Here are some numbered points:
[ 0.02 -1.07  0.17 -1.74  2.07  0.79  1.38  0.5 ] 0
[-0.05 -0.02 -0.38  0.28 -2.3  -1.67  1.1   0.13] 1
[-1.11  1.75 -1.63 -1.42  1.29  0.33  1.13  0.52] 2
[-0.56  1.05 -0.04  0.8   0.35  2.05 -0.08  0.52] 3
[-0.86  0.4  -0.77 -0.34  0.84 -1.17  2.45  0.15] 4
[ 0.53  2.25 -1.64  0.55  0.33  0.84  2.02 -1.44] 5
[ 2.03 -1.25  0.51 -0.42 -0.41  1.04 -0.36 -1.12] 6
[ 0.32 -0.48  1.25 -0.05 -0.31  0.11 -0.3  -0.01] 7
[ 0.25  1.66 -0.54  1.55  0.37  2.58  0.69 -1.7 ] 8
[ 1.22  0.52  0.49  3.12 -4.18  0.1  -1.48  0.05] 9
[-0.31 -0.78  0.23 -1.56  1.22 -1.17  0.18 -0.3 ] 10
[ 0.48 -1.59  0.89 -0.15  0.93  1.3  -1.43  0.25] 11
[-1.88  1.26 -0.31 -0.54  0.12 -1.92 -0.99  0.1 ] 12
[-0.24  0.1   0.24  0.67 -1.18  1.07 -0.98  0.42] 13
[ 0.71 -0.32  0.18  1.52  0.22  2.75 -0.52 -0.41] 14
[-0.39 -0.67  0.24 -0.02 -2.06 -1.48 -0.82  1.06] 15
[ 0.92  0.89 -0.07  1.15 -1.58  1.77 -0.89 -0.22] 16
[-0.44 -1.09  0.16 -1.   -0.88 -0.51 -0.47  1.41] 17
[ 0.64 -1.55  0.62 -1.14  1.91 -0.37 -1.26 -0.21] 18
[-0.38 -0.43  1.31  0.58 -0.5   0.08  0.11  1.03] 19
[ 1.88 -1.16  0.6   1.18 -1.19  1.99 -2.21 -0.59] 20
[-0.21 -0.8   0.19 -1.45  0.98 -1.26  0.06 -0.29] 21
[-0.11  0.17 -0.5  -0.27  0.4   0.34 -0.36 -0.37] 22
[-0.66 -0.21 -0.16 -1.02 -1.46 -1.12 -0.2   0.54] 23
[-0.63 -0.08 -0.28 -1.13 -1.46 -1.17 -0.25  0.46] 24
[ 0.29  0.42 -0.45  0.39 -1.01 -1.4   0.91 -0.39] 25
[ 0.15 -2.04  1.21 -1.83  1.81 -1.42  0.49  0.1 ] 26
[-0.24 -0.16 -0.09 -0.19 -1.26 -1.54 -0.91  0.22] 27
[-0.82 -0.32  0.   -2.05  0.42 -1.28  0.65  1.24] 28
[-0.36  0.11  0.21  0.72 -1.32  0.91 -0.9   0.45] 29
[-0.61  0.85 -0.39  1.31 -0.45  0.09 -1.84 -1.26] 30
[ 0.23  0.15 -0.16  0.49 -0.15  1.38 -1.6  -0.38] 31
[-0.32  0.48 -0.22 -1.29 -1.33 -3.64  0.32  0.36] 32
[ 0.12 -0.5   0.02  0.75 -0.71  0.62 -0.18  0.84] 33
[-0.26 -0.32 -0.32 -1.26  0.41 -1.81  1.18  0.24] 34
[-0.19  0.61  0.11  0.27  0.16  1.39  1.12  0.77] 35
[-1.12  0.18  0.07 -2.6  -0.26 -3.07  0.8   0.17] 36
[ 0.78 -0.26  0.02  1.42  0.38  2.63 -0.54 -0.47] 37
[-0.93  0.37 -0.17 -1.28  2.08  1.66  1.06  0.18] 38
[ 0.48 -0.59 -0.04 -1.7   2.05 -0.64  1.09 -0.55] 39
[-0.22  0.83 -0.06  1.56 -0.32  1.93 -1.93  0.1 ] 40
[ 0.16 -0.23 -0.22  0.35 -2.09 -1.37  0.83 -0.13] 41
[ 0.98 -0.64 -0.35 -0.4  -0.5  -2.09  0.32 -0.5 ] 42
[-0.47  1.24 -0.3   0.45  0.26  0.65  0.07  0.05] 43
[ 0.21 -2.03  1.18 -1.79  1.93 -1.16  0.55  0.09] 44
[-0.37 -0.25  0.02 -0.08  0.83 -2.11 -0.36  0.07] 45
[ 0.6   0.01  0.15  0.44  1.04  1.74 -0.79 -1.01] 46
[ 0.26 -0.55  0.94  0.87 -2.12 -0.84 -1.3   0.1 ] 47
[ 0.26 -0.54  0.97  1.14 -1.18  2.27 -2.11  0.19] 48
[-0.51  0.93 -0.07  0.83  0.01  1.98 -0.1   0.49] 49
[ 2.18 -0.54  0.21  0.22  0.43  3.06  0.25 -2.06] 50
[ 0.55  2.15 -1.5   0.52  0.61  0.91  2.03 -1.57] 51
Which point above is nearest to each new point? Its number follows each.
[-0.38 -1.24  0.27 -0.94 -0.92 -0.75 -0.55  1.32] 17
[-0.33  0.75  0.29  0.27  0.16  1.37  1.26  0.87] 35
[ 0.29 -0.56  0.99  1.   -0.84  2.53 -2.08  0.09] 48
[ 0.97  0.05  0.02  1.75 -1.09 -0.35 -0.61 -1.92] 30
[ 0.35 -0.21 -0.34 -0.71  1.19  0.36 -0.13 -0.45] 22
[ 0.13  0.77 -0.27 -0.95  2.55  2.22  0.03 -0.46] 38
[-1.31  2.28 -1.29 -0.52  0.27  0.95  1.81  0.13] 2
[-0.3  -0.2   0.17 -0.01  0.52 -2.29 -0.39 -0.04] 45
[-0.59 -0.17  0.12 -1.04  0.04 -0.8   0.54  1.16] 28
[ 0.69 -0.88  0.67 -0.62 -0.15 -0.51 -0.26  0.13] 7
[ 0.24  0.23 -0.35  0.5  -1.04 -1.38  0.89 -0.35] 25
[ 0.18 -0.22 -0.44  0.61  0.12  0.68 -1.85 -0.73] 31
[-1.32  2.27 -1.44 -0.44  0.27  0.91  1.81 -0.02] 2
[-0.5   1.3  -0.63  0.12  0.59  1.15  1.56  1.45] 35
[-0.44 -0.5   1.3   0.45 -0.71 -0.06  0.07  1.12] 19
[ 0.29 -0.61  1.28 -0.13 -0.32  0.18 -0.21  0.13] 7
[-0.32 -0.19  0.01  0.04  0.73 -2.19 -0.42  0.08] 45
[-0.34 -1.72  1.12 -0.83  1.71 -1.06 -1.33 -0.03] 18
[ 1.11 -0.11 -0.03  1.92 -1.08 -0.42 -0.72 -2.1 ] 30
[ 0.2   0.64 -0.02 -0.37  0.26 -0.35  0.08 -1.58] 22
[-1.2   0.   -0.53 -1.11  1.69  0.52  0.32  0.43] 38
[ 0.69  1.15 -0.95 -0.18 -0.23 -1.04  0.36 -0.94] 25
[-0.16  0.07  0.32 -0.07  0.96  1.41  1.37  0.7 ] 35
[-0.35 -1.44  0.28 -1.2  -0.71 -0.38 -0.5   1.49] 17
[-0.22 -0.04 -0.07 -0.05 -1.45 -1.34 -0.91  0.32] 27
[-1.18  0.08 -0.55 -1.14  1.94  0.34  0.44  0.4 ] 38
[-1.06  1.67 -1.66 -1.21  1.2   0.33  1.09  0.49] 2
[-1.22  2.34 -1.44 -0.59  0.1   0.82  1.86  0.  ] 2
[ 1.34  0.5   0.48  3.26 -4.16  0.2  -1.55  0.06] 9
[-0.45  0.71 -0.21 -1.11 -1.42 -3.76  0.25  0.41] 32
[ 1.04  0.89 -0.13  1.38 -1.62  1.93 -1.02 -0.38] 16
[-0.6   0.84 -0.37  1.3  -0.28  0.31 -1.82 -1.25] 30
